The same turns and mirrors carry the whole set onto itself, and each row onto the other rows of its family. Which rows share a family with each named row? Give them in list order.
These 40 rows form 5 families of 8 rows each.
j444: [  1   6 -10  15  16  -7 -17  -7  11 -28 -22 -12  20  -1  25   0 -16  25]
j64: [ 12  -6 -18  -9  12  20   6   3  32  15 -19  15  -3  24 -28 -37  -3  19]
j408: [-12 -12  14 -14 -23  27   9  -3   9 -21  26 -24  11   0 -15 -24  24  -4]
j671: [ -1 -24   5 -15 -20  11  22   9  -6 -27  20 -29  17  -1 -29 -22  15  -3]
j946: [ -6  16 -10  18  -7  -7  -8  -2 -12 -36 -11 -24  -6  -5  17   4 -12  25]
j846: [  5 -30   4 -16  -9   8  22  10   0 -26  14 -25  28  -1 -30 -23  11  -3]
j947: [  2 -30  10 -18   1  17   8   0  23 -17  11 -15  39   3 -17 -27  15  -4]
j564: [  1   7 -20  -4 -18  19  18   8   2   5  -4   0 -37  16 -37 -32   1  19]
j878: [  5   1  -5  18   8   1  15 -19  -8   7   2 -38 -15  10 -34  37 -17 -21]
j692: [  1   8 -14  17  -1 -14  -3   2 -15 -38 -16 -24   1  -6  11   4 -17  26]
j868: [ -5  13  -6  15  10   0 -20 -10  14 -26 -17 -13  13  -1  29  -1 -11  24]
j142: [  2  19  -8 -26   5  25   9  -7  -5  -9  -3 -37 -48  19   7   8  15 -15]
j830: [ 30 -13 -22 -33  36  -1  24   8  -4 -10 -26 -32 -10  20  -9   7  -5 -14]
j168: [-12 -15  17 -15 -14  30   2  -6  20 -17  22 -20  20   1 -11 -26  25  -4]
j925: [ 18  -3  -9 -34  44  19   0  -9  29   3 -25 -20  -3  25  14   2   6 -14]
j430: [ -7  11   5  19   7  17  -1 -31   9  14   9 -33 -19  12 -20  34  -7 -21]
j918: [ -5 -22  14 -16  -5  26   2  -5  26 -14  17 -16  33   3 -11 -27  21  -4]
j79: [  3   0   3  14  26  13  -7 -33  25  20  -3 -24   5  16 -16  31 -12 -22]
j96: [ 11  -8  -2  13  31   5   0 -27  19  18  -8 -25  12  16 -22  31 -18 -21]
j837: [ 10  -2 -25  -5 -10  10  24  13  -1   2 -11   0 -27  17 -43 -31  -5  19]
j708: [ 11  -8  -7  16  19  -4  15 -18  -4   8  -4 -34  -3  11 -35  36 -21 -20]
j555: [-10  18  -5  17   2   3 -21 -10   8 -29 -11 -16   2  -3  28   1  -8  25]
j184: [ 16 -10 -26  -7   1   7  23  15   7   5 -18   4 -14  19 -43 -32 -10  19]
j988: [  6   2 -13  14  16 -13  -9  -1   3 -31 -24 -16  19  -2  17   2 -20  25]
j849: [ 28 -12 -17 -35  46   7  12   1  15  -2 -29 -24   2  24   2   4  -2 -15]
j217: [ 11  10 -15 -27   6  12  21   3 -19 -15  -9 -41 -45  17  -5  10   7 -15]
j85: [ -5   8   6  17  16  18  -7 -35  21  19   4 -27  -8  14 -14  32  -7 -22]
j721: [ 17 -11 -24  -9  11  10  15  11  21  10 -20  10  -4  21 -37 -34  -9  19]
j171: [ -8 -16  10 -14 -24  19  16   4  -2 -25  24 -28   9  -2 -24 -22  20  -4]
j664: [-11  20  -6  18  -5   0 -15  -8  -2 -32  -9 -21  -6  -5  24   3  -8  25]
j778: [  0  19  -3 -29  15  32  -3 -14  15  -1  -5 -29 -38  21  17   4  18 -17]
j298: [ 23  -3 -22 -30  19   1  28   9 -18 -15 -18 -40 -29  19 -11  10  -1 -15]
j954: [  7  11  -3 -31  31  30  -8 -16  29   5 -14 -22 -18  25  19   3  15 -16]
j877: [  7 -34   5 -18   0  11  17   6  11 -21  10 -20  38   2 -25 -25  11  -3]
j749: [ -3   9   0  19   4  10   7 -26  -3   9   7 -37 -22  10 -26  36 -10 -21]
j133: [ -5  11 -15  -4 -15  29   8   1  14   9  -2   4 -36  18 -28 -33   6  19]
j905: [  5   3 -16  15   8 -17  -4   3  -9 -35 -22 -21  12  -4  12   3 -21  26]
j502: [ -4  11 -12  -5  -7  32   1  -4  28  15  -5  10 -26  21 -22 -36   7  18]
j303: [ 13 -12  -5  14  28  -2   9 -21  10  13  -9 -29   8  13 -30  33 -22 -20]
j578: [  2   3 -13  -8   5  29   1  -2  35  17 -12  14 -12  23 -21 -37   2  18]

Same family as j868: j444, j946, j692, j555, j988, j664, j905
Same family as j947: j408, j671, j846, j168, j918, j171, j877
Same family as j837: j64, j564, j184, j721, j133, j502, j578
Same family as j954: j142, j830, j925, j849, j217, j778, j298

